In the rows, 128 means zero.
One turn sends every row of this set to another row. A few are shown first. Where does it send the rows asked after them?
Z108: [147 129 137  89 182 127 145  93 130  97 133 153]
Z908: [161 128  81 127 163 148 141 145 126 117 123 116]
Z268: [146 131  97 148 151  85 126 132 112 127 173 141]
Z487: [ 84 134 159 141 125 109 132 105 141 130 144 121]
Z647: [129 122 106 126 154 119 144 118  95 109 175 176]
Z12: [ 77 132 162 136 133 117 138 107 131 124 153 132]
Z248: [157 132  91 135 120  93 125 100 137 134 136 142]
Z435: [160 125  82 119 157 157 145 134 128 114 116 125]
Z22: [140 122 100 113 123 127 143  86 120 116 139 177]
Z635: [ 80 134 160 143 133 108 133 112 133 128 153 122]
Z678: [ 61 131 105 132 164 134 154 136 141 135 150 124]
Z572: [162 136 128  99 168 108 132  90 151 111 117 131]
Z42: [155 125  85 125 172 153 144 149 116 111 133 124]
Z81: [ 80 132 160 134 125 117 137 100 138 126 144 130]
Z13: [ 61 128 105 120 151 147 158 117 148 134 134 133]
Z361: [ 71 135  99 139 155 122 146 134 155 145 139 108]
Z751: [ 72 133  99 127 141 133 151 115 163 144 123 117]
Z560: [162 139 129 115 187  89 126 116 140 113 139 116]
Z748: [153 123  86 117 165 163 150 139 119 108 126 133]
Z209: [146 133 137 106 202 108 138 120 119  99 156 139]

Z361 -> Z751
Z748 -> Z42
And these:
Z268 -> Z248
Z572 -> Z108
Z487 -> Z81

One turn sends every row of this set to another row. A few are shown first. Where does it send the rows asked after them?
Z892: [114 144 121  85 137 152 121  99 150  96 100  87 120 129 124 140 140 152
  97 118 100 114 114 143 115 121 115 148 167 156 157 167 143 145 122]
Z912: [106 137 129 147 130 146  84 108  55 115 114 126 145 113 128 114  93 137
 126 152 164 140 142 175 130 105 106 105 131 137 133 127 129 121 143]
Z735: [146 142 118  95 129 142  93 121 140 107  98  98 130 123 106 161 149 152
 140  96 117 129 107 180 106 131 113 133 166 141 146 167 123 131 137]
Z489: [123 168 128  98 124 148 110  64 159 108 115 113 151 121 132 177 104 137
 113  71 135 126 144 175 127 126 126 140 156 141 146 130 139 127 111]
Z716: [134 143 119 107 123 137 124 123 154 125 101 116 112 113 131 120 107 138
 134 117 128 160 148  60  74 163 125 133 141 124 136 128 130 122 133]
Z837: [167 114 132 194 135 106 124 113 116 105 124 104  75 131 156  98 133 136
 119 115 109 126 142 143 152 134 130 152 141 150 143 120 152 151 155]
Z177: [168 165 125 133 119 137  83 123 177  94 101 119 135 123 138 129  93 166
 109 101 174  93 106 110 123 116 128 108 133 127 143 113 155 129 162]
Z371: [150 138 130 185 117 171  78 119 123 110 102 130 107 133 146  80  87 152
 132 146 127 143 155 144 118 161 146 143 123 149 149 134 153 133 179]
Z915: [149 155 128 108 180 107 118 112 126 109 111 118 180  86 141 109 140 152
 101 100 137 122 126 125 160 119 126 117 151 110 131 121 126 146 122]
Z834: [129 114 149 187 131 141 130 107 119 102 119 105 142 108 140 153 128 120
 113 118  99 143 117 156 132 158 102 178 105 135 123 129 157 119 137]
Z704: [137 128 129 202 125 166 101 111 129  97 108 131 109 120 136  75 106 144
 131 175 135 133 152 155 130 136 125 139 125 144 144 135 135 132 173]
Z997: [139 133  99 104 147 115 123 112 164 159 111 116 115 123 125 151 101 153
 115 124 145 131 175 150 156 111 147 121 164 126 111 159 106 127 121]
Z46: [139 145 107  97 146  94 126 107 119 129 144 119 164  93 134 124 145 121
 117 110 121  87 121 121 163 133 109 129 132 116 119 148 127 116 127]
Z981: [107 145 133  70 131 106  97  81 148 127 106 122 107 115 131  96 126 136
 120 132 149 127 138 172 150 103 121 153 121 145 138 136 150 122 169]
Z651: [133 129 142 162 109 154 105 105 109 128 102 129 145 126 151 115 113 146
 115 106 132 143 127 133  87 193  95 161 122 128 135 156 137 129  91]
Z76: [114 102 105 118 141 175  91 115  91 127 121 118 150 142 182 112  91 135
 109 131 140 138 167 145 142 133 148 133 132 136 127 133 170 148 150]
Z920: [128 127 133 201 102 141 109 107 129 119 138 127 116 141 130 117  72 122
 169 140 136 141 184 123 131 154 126 145 119 135 142 146 132 122 149]
Z344: [160 145 130 189 118  99  94 105  99 119 111 112  62 116 140  89 117 132
 123  92 116 111 143 162 132 146 126 147 134 150 147 130 150 132 156]
Z93: [134 128 113 142 120 139 143 117 158 109  70 102 141  86  90 122 105 102
 157 112 129 115 159 119 109 107 132 131 124 123 129 144  91 130 153]
Z780: [145 165 145 128  99 116  92 157 158 100 105 128 121 120  93 152 106 144
 145  98 166 103 137  90 136 131 109 124 126 131 140 129 132 104 134]
Z307: [156 138 144 189 105 118 119  92 109 113 100 139 111 146 150  85  87 130
 124  99 138 119 159 136 142 121 145 142 146 149 149 123 115 163  94]
Z861: [151 170 126  99 161 100  94 131  94 129 116  98 167 103 125 137 115 145
 117  83 108 100 129 103 144 127 149 134 146 131 143 114 131 135 124]
Z82: [142 153  94 136 146 151  97  99 154 124 101 113 130  85 143 113 131 132
 130 130 156  98 154 132  65 122 134 135 134 120 139  75 127 121 159]
Z663: [153 146 128 114  96 135 135  98 154  93  99 104 150 104 133 134  97 111
 118 142 131 151 127 129 119 145 136 139  98 150 115  85 146 117 170]
Z865: [130 139 132 190 149 162  90  94  98 136 112 102 128 106 147 134 118 142
 118  84 112  97 132 142  80 147 108 175 127 129 162 118 149 125 138]
Z428: [110 142 129 214 137 146  99 110 136 117 123 127 106 129 135 112  68 133
 146 137 130 137 194 116 121 139 144 144 139 129 147 135 135 132 135]
Z447: [131 139 117 135 132 142 119 136 197 101 109 125 122 120 127 136 109 138
 116  95 153  75 152  77 150 108 127 134 138 120 138 141 144 127 136]
Z994: [138 156 128  82 110 108 116 110 118 160 113  93 114 145 103 142  91 162
 125 136 149 118 173 122 135 120 125 134 151 163 144 141 104 126 119]
Z213: [148 134 142  86 158 118  82 103 139 134 107 111 124 137 138 124 125 171
 142 116 152 149 132 154 134  84 143 143 149 140 156 101 137 145 178]
Z769: [120 149 134  96 128 142 116  94 145 105 132 102 153 132 127 173 155 141
 135 113 150 119 161 161 120 129 102 157 161 148 157 109 130 132  98]
Z711: [129 105 124 143 132 159 121 100  72 134 133 104 136 132 135 135  72 142
 135 102 135 153 152 123 151 118 107 106 138 132 142 164 138 130 173]
Z167: [155 160 130  73 125 108 101 110  99 126 112 106 181 102 130  96 132 138
 124  85 140  93 138 125 149 156 115 138 121 135 143 135 136 136 135]
Z541: [137 149 125 121 109 124  94 152 180  78  97 109 135 115 124 117 136 137
 116 144 177  74 137 127 143 128 115 140 112 139 128 116 158 125 147]
Z698: [133 114 140 198 139 169 126 109 119 109  73 106 172 115 132 123 111 135
 115 106 121 114 142 153 114 130 122 163 129 130 141 145 111 160 100]
Z90: [ 78 122 118 138 162 143  91 146  75 125 110 106 112 104 128 119 114 130
 122 128 136 142 199 139 138 136 117 132 144 128 133 153 151 124 138]
Z699: [155 122 132 178 101 108 107 114 120 118 115 155 104 144 159  86 120 122
 138 109 147 130 170 151 141 155 135 148 141 135 128 131 124 149  88]

Z920 -> Z704
Z716 -> Z663
Z307 -> Z344
And these:
Z76 -> Z711
Z651 -> Z834
Z177 -> Z780
Z981 -> Z997
Z861 -> Z167
Z769 -> Z892

One turn sends every row of this set to another row. A few are shown first. Where does it send the rows asked after them?
Z901: [110 129 144  76 120 185 135 104 101 136 129 142 111 101 100 171 102 130]
Z332: [111 135 106 156  85 125 117 114  98 120 129 136 127 109 163 145 151 147]
Z962: [119 141 130 124 141 143 111 124 144 160 113 145  91  95  88 130 173 127]
Z587: [129 121  91 161 110 136 156 119 115 121 117 118  86 103 136 134 158 135]
Z565: [ 97 140 102 147  79 120 123 113 115 113 140 113 128 110 145 146 151 148]
Z420: [102 131  95 132 130 144 128 147 136 135 138 114 148  73 117 167 124 145]
Z323: [ 90 130  97 130 146 142 126 146 139 131 139 119 150  77 116 161 124 144]
Z558: [106 153 116 112 112 139 101 153 129 133 126 155 170  83 136 145 149 138]
Z588: [133 137 192 112 129 130 123 104 138 118 136 120 134 138 133 144 103 113]
Z801: [116 142 125 132 103 118 119 126 150 125 110 142 112 122 125  99 185 126]
Z412: [118 106  95 159 114 146 151 119 105 122 122 115  87 100 133 123 161 139]
Z927: [120  98 160 117 153 148 145 117 131 118 112 114 121 147 149 150  97 139]
Z441: [101 143 111 155  78 118 136 116 109 118 133 128 121 113 149 137 141 158]
Z984: [101 104 162 120 149 147 151 115 127 112 108 106 118 132 147 157 100 119]
Z342: [110 150 118 111 108 137 109 160 134 122 150 140 172  86 124 137 154 134]
Z111: [129 139 125 122 135 144 115 135 152 162 109 144 101  89  88 127 171 126]
Z186: [122 124  87 154 118 141 157 120 102 113 124 120  86 101 139 135 162 133]
Z960: [121 145 142 137 105 120 112 126 158 131 120 155 116 124 118 105 177 126]
Z467: [145  93 130  81 162 171 142 136  92 131 131 138 119 123 129 105 146 117]
Z950: [113 141 110 152  72 125 127 113 106 110 151 128 119 112 145 144 155 142]
Z595: [144 145 145  81  87 158 139  89  96 119 154 154 116 118 112 137 116 103]
Z474: [151 145 138  85 103 158 134  84  96 133 137 162 123 104 116 133 105  93]
Z954: [152 101 139  96 131 144 139 126 105 113 163 128 158 127 140  96 121 105]
Z923: [139  81 133  88 147 168 144 131  89 136 129 126 115 119 130 102 150 102]
Z64: [111 125 134  77 123 176 128  95  94 142 142 148 107 113 101 170 105 133]
Z357: [152 108 136 100 130 140 158 122  95 116 149 124 148 121 145  89 109 111]
Z249: [160 100 135 109 140 141 134 111  99 127 145 131 152 118 149  95 112  98]
Z19: [147 141 145  66  98 159 139  89  93 124 142 142 115 120 111 124 124  97]
Z702: [144 100 137  93 133 140 146 114 107 109 149 112 151 134 146  98 113 105]
Z992: [ 91 128 112 134 137 152 128 150 133 127 129 107 146  72 120 166 127 148]
Z721: [103 155 118 108 103 136 107 155 120 142 142 142 164  80 119 136 150 151]
Z304: [150 150 155  79  98 154 142  91  89 137 142 149 110 111 108 126 114 108]
Z844: [119 138 128 137 107 125 105 121 143 142 104 170 118 119 131 104 173 129]
Z193: [125 136 183  94 129 135 119  93 130 124 134 110 138 132 126 150  97 113]
Z366: [109 111 101 155 111 139 155 125 101 115 116 109  91 104 147 138 164 124]
Z75: [140  84 129  85 148 178 146 128  99 135 127 140 115 118 117  95 140 118]
Z697: [103 155 115 101 106 136 101 152 134 133 137 133 161  84 115 136 166 135]
Z860: [153  88 126  78 143 175 148 134  91 133 128 142 118 126 131 107 139 121]
Z345: [108 125 130 118 129 146 112 127 140 164 110 144  95  96  89 121 178 115]
Z387: [139 140 180 118 137 132 122  95 124 126 123 123 139 119 143 151  90 106]
Z896: [ 76 126 105 121 130 148 128 147 138 132 129 119 151  76 115 167 125 131]
Z483: [127 137 185 109 135 128 129 103 130 132 134 116 142 126 127 138  84 123]
Z518: [114  95 165 128 152 153 146 111 120 116 113 103 111 136 145 148 103 138]
Z857: [121 126 145  74 115 176 128  98 103 145 131 148 106 117 104 173 104 135]
Z173: [122 148 138 132 110 121 122 139 142 138 107 154 115 117 124  93 179 137]
Z292: [110 107 158 121 159 146 148 109 129 111 111 118 110 145 146 151 101 134]
Z224: [112 137 129 118 130 156 120 129 149 154 105 150  96  87  82 126 166 127]
Z545: [101 120 138  73 114 174 130  96 103 148 134 147 109 106  94 163 108 114]

Z173 -> Z357
Z474 -> Z844
Z193 -> Z697
And these:
Z420 -> Z857
Z962 -> Z467
Z366 -> Z984
Z224 -> Z75
Z342 -> Z595

